rotation steps, each row followed by its count of steps
The counts run from 0 to 912.
 -5  42   8  -8   2 -42   0 -14 -45 -15 -23  52   5 -19 -41 -37   2  21 -22  33 -11  25  32  41 -11  22   9 -18 -51  28 -30   2   1 -12   7  57 -26   7 -10 -31  -1  14 -> 604
 -4 -13  33  -3   2 -53 -27   7 -40  64   1  -1  24  11 -44   9   5  26   8   8  32  15 -52  34   5  59  19 -35  -8  28 -31 -11  26   1 -14  14   7  48 -26   7 -22  19 -> 348
 25 -13  25 -43 -37 -65   9 -11 -15  -6  11  22  12 -24   9   0   5   6 -18  22 -29  24  27  37 -12  26  36  -2  13  34 -25 -44   9  -9   5 -33  36  80 -16   8  -9   6 -> 614
 27   6 -19 -40  -9  19  -2 -44 -18 -10 -10  64  10   5 -22 -43  14  12 -26  36 -17  29  21  57  10  16  12  18   4  43 -33 -10 -34  11 -27   0   1  51 -14  -4  14   4 -> 526
 -4 -11 -15   2   3  -8  -9 -40 -19  -2  -4  43  14 -19 -21 -53  21  13 -23  54  -5  51 -20  46   9  19  39 -16 -32  58 -34  14  10  -2  -7  20  -3  42 -28 -20  29  13 -> 303
  3  40  34 -51  12 -14 -21  18 -48  36   7  -6   6 -36 -30  19  -2  19  21 -17  -2  27  64   5 -20  55 -16   5 -18  14  -9 -26 -25  -8 -18  -8   3   8 -19  -3 -24  45 -> 861
 13  21 -16 -13   0   4   7 -41 -23 -16  15  51  -4 -22 -23 -38  16  19 -52  17  -7  41   6  37   5  21  19 -40 -43  55 -16 -27   9  -1 -16  72   2   3 -30 -19  31  18 -> 529
  3  -7   8 -59 -30 -23  -7  -6 -33 -28   0  36  -8 -21  -3 -28  -3  26  -5  40 -25  38  16  37 -33  17  24  18  -9  47 -32 -13 -25  17  13 -35  -2  69   8 -31 -18 -20 -> 168
-17  11  17 -49   5  -7 -22   6 -28  37  -9 -17  25 -55 -28  13  17  19   4 -14 -21  56  53  -3  10  63 -37   2 -34  18   0 -36 -12   6 -19  14  12  24 -17 -19 -19  29 -> 862
 24  41  27 -52  -9 -14  14  -2 -28 -23  -4  55   9 -12 -22 -21 -10  16   1  32   5  17  41  31 -21  11   6   4 -39  68 -49 -16 -25 -15   9   3 -32  42   5 -35 -21  -7 -> 395
 -5  16  21 -43 -15  -4  26  -4 -12   3 -12  -3  11 -21 -26 -17  13  -1 -39   6  -3  39  25 -17   9   9  31 -35 -70  59 -43 -35  29  14   2  49 -10   8  -7 -58 -23  -2 -> 398
 26  35  31   8  -1 -51  -8  -5 -51  33 -19  10  17  -2 -31 -25 -33  31  -7   9  -1  13  13  52   7  34  20 -23  -5  -1 -36  -9  34 -15 -19  49   6   8 -47 -16 -12  24 -> 366
  8  18  -2 -79  -9 -20  14 -35 -15   8  29  34  -6 -16 -23 -48 -13  40 -39  21  -6  34   3  13  -4  -3  29  -3  -3  51 -29 -33 -21  -1 -13   5  -5  42 -16 -19 -40 -40 -> 468
 36  29  25 -46 -43   6  22 -11 -15 -18 -25   5  10 -10 -14   6 -20  17 -22 -12 -11  -3  47  23   7  21  10 -40 -38  61 -33 -54  12  22   6  51   0  15  11 -20 -16 -10 -> 174
-17  16  13 -53  19  -5 -21   0 -28  88  25  -9   3 -31 -46 -16  25  20 -13 -16  -3  47  35  -2  -6  42  17  -4 -22  19 -12 -23 -28  12 -27   6  -6   2 -22 -20 -23  38 -> 787
-19 -50  -8 -34 -14  54 -16   5 -12  23  16  -1  29 -40  22 -10  36  21  -3  -7 -10  58  29  34 -18  59   0 -23 -16  50 -24 -21 -12  19 -28  11  22  15  33 -33  -6  21 -> 716
 18 -32  15 -24 -14  15 -10  -3 -19  60   3  -6  22   4 -19 -26  33  42 -21  11   5   9  -8  40  -5  55  15 -43   2  35 -25   0  -1  35 -14  21 -12  34  57   6 -32   2 -> 494
 39  41  32  16 -13 -38  -9  10 -40 -20 -21  18  26 -13 -38 -24 -51  21 -18  16   1  16  13  44 -25  30  14 -29 -22  48 -12 -10  23 -16  11  62   2  -7 -27 -15  -5  20 -> 158
 39  27  17 -48  10   3 -20 -17 -24  71  14  -1  24  25 -17  -2 -23  16  27 -16  25  15  33  57  -9  26  20  15  39  21 -45 -25 -21   9 -28  22  -7  15 -34  -4 -12  24 -> 501
 29 -12  -9  31  -3 -16 -22 -11 -38  38   3  26  50  -7 -24 -17  21  31 -22  16  -3  22  -4  54  27  66   0 -62  -1  27  -1 -18  29 -11 -38  38  22  21 -15  29   2  46 -> 64
 18  15  -6 -52 -11  33   0 -16 -24 -44   5  33   2 -20 -33   3  -1  13   3   4  17  37  11  44 -35  10  -5   0 -23  85 -19 -40 -40  35   3  27  -1  43  -2 -22   5 -15 -> 470
-17  -2   8 -22   1  13 -16  -4 -34  61 -15 -10 -14  -4 -56 -29  35  34 -34   1 -14  28  14  27  19  64  27 -25 -40   1 -13   5 -12  41 -34  21  -3 -11   3  -9  -7  49 -> 59
 34   4   5  -1  -4  -9  -9 -28 -19  54   8  26  58   4   5  11  20  11  14 -12  31  13   2  62  -5  40   1 -29   8  31 -57 -27  16  -1 -29  60  -5  35   8 -13  11  16 -> 797
 15   0 -16 -34   3  -1 -35 -12 -25   9 -17  -2   1 -28 -61 -22  22   6 -31  26 -29  58  14  27  19  44   6  37  -3  15  21 -11 -25  53 -30   8  22  38 -35  17  26  34 -> 298
 19  33   6 -39 -17 -22   9 -56 -32  11  13  25 -32 -10 -29 -43   2  44 -40  24  -5  -1   0  37  -6  16  37 -33 -45  69 -30 -14  -7  20  14  27 -28  21   3  -7  -9 -20 -> 22
 50 -10  22 -12 -32 -44 -20  20 -26   1  -1   9  57 -22 -16 -30 -12   3 -10  38 -18   9  18  34 -37  33  21 -14  12  65  -3  -6  21 -23  23  -5  12  35  11 -10 -33   1 -> 911
 34 -14  31 -46 -37 -50  -9   7 -27  13  12 -16  11  -2 -31 -30 -37   8 -32  34 -10  13 -15  28 -16  20  57  -3  21  52  -5 -23   3   8   4 -30  24  48 -24  -2 -33 -15 -> 688
  5   3 -11 -35 -10 -31  -4 -23 -32  -4  -5  38  -1 -34 -20 -47   5  33 -38  41 -49  48  24  24  33  41   5   9 -12   7  -8 -22  10  -8 -27 -11  31  48 -40  -4  -9  20 -> 599
  7   8   4 -60  -2 -44   2 -12 -23  43  17  29  29 -40 -17 -16  19  28 -23  18 -12  33  11 -11  16  38 -14 -13 -19  35 -14 -38  -2 -23 -16 -31  -3  59 -20  -4 -42  -7 -> 109
 44  -7  26 -19 -36 -14  -9  19 -17  14  -3   2  52 -26   7  12   7   0  -2  24 -16  -9  37  35  -1  56   6 -46 -15  78  -3 -24   9 -26   5 -21  18  27   9   8 -16  10 -> 628
 36  29  22 -29   8  -6 -25  -7 -32  41 -10  -6  25  17 -52  50   1   8  25 -17  28  35  11  40  -2  45  -8  12  15   8 -24 -31  -5  29 -28  26  12  36 -31  20  11  26 -> 576
 38  21  19  -1 -12 -44 -23 -15 -20  15   3 -21  23 -26 -24 -43 -35  -1 -28   8 -13  18   7  42 -26  10  67  -6  -7  43 -28 -13  29   4  21  59   8 -18 -40 -27   9  16 -> 234
 25  -5  34 -29 -27 -42 -19  30 -38  17 -20  -4   3  -9 -49 -15 -23  15 -28   5 -26  47  20  51 -35  31  26  30  51 -26 -10 -21   4  37 -16  21  32  43   5   1 -14   5 -> 670
 15  -2  34  -3 -23 -45 -15  35 -31  21  -2  -6  27 -24 -50 -32 -15  -6 -43  10 -28  45  26  29 -20  37  55 -16  14   0 -12 -14  31 -13 -15  29  40  -3 -14 -21 -15  53 -> 893
 33  14  22   1 -43 -43  -7  16 -16 -27 -33   2  27 -39 -28  13   9 -10 -17   5 -25  29  44  42 -35  47  28 -20 -22  32   7 -26  19  12  15  43  24  19  19   1  27  29 -> 609
 17  18  20 -17 -32 -27   0  -7 -24   3 -40  -4 -11 -12 -65  -9  17   4 -63  17 -27  21  32  13   9  33  43 -44 -56  26   4 -27  16  32  -1  43   0   6  -6   4   2  17 -> 832
 35  47  24 -51  -8 -17  -8 -26 -29  37  39  28   6  -7  -1  29  -6  28   9 -20  15   1  25  32 -10  48  -9 -23   3  53 -13 -59 -28 -15 -10  -9  14  36 -22  26  -8  10 -> 558
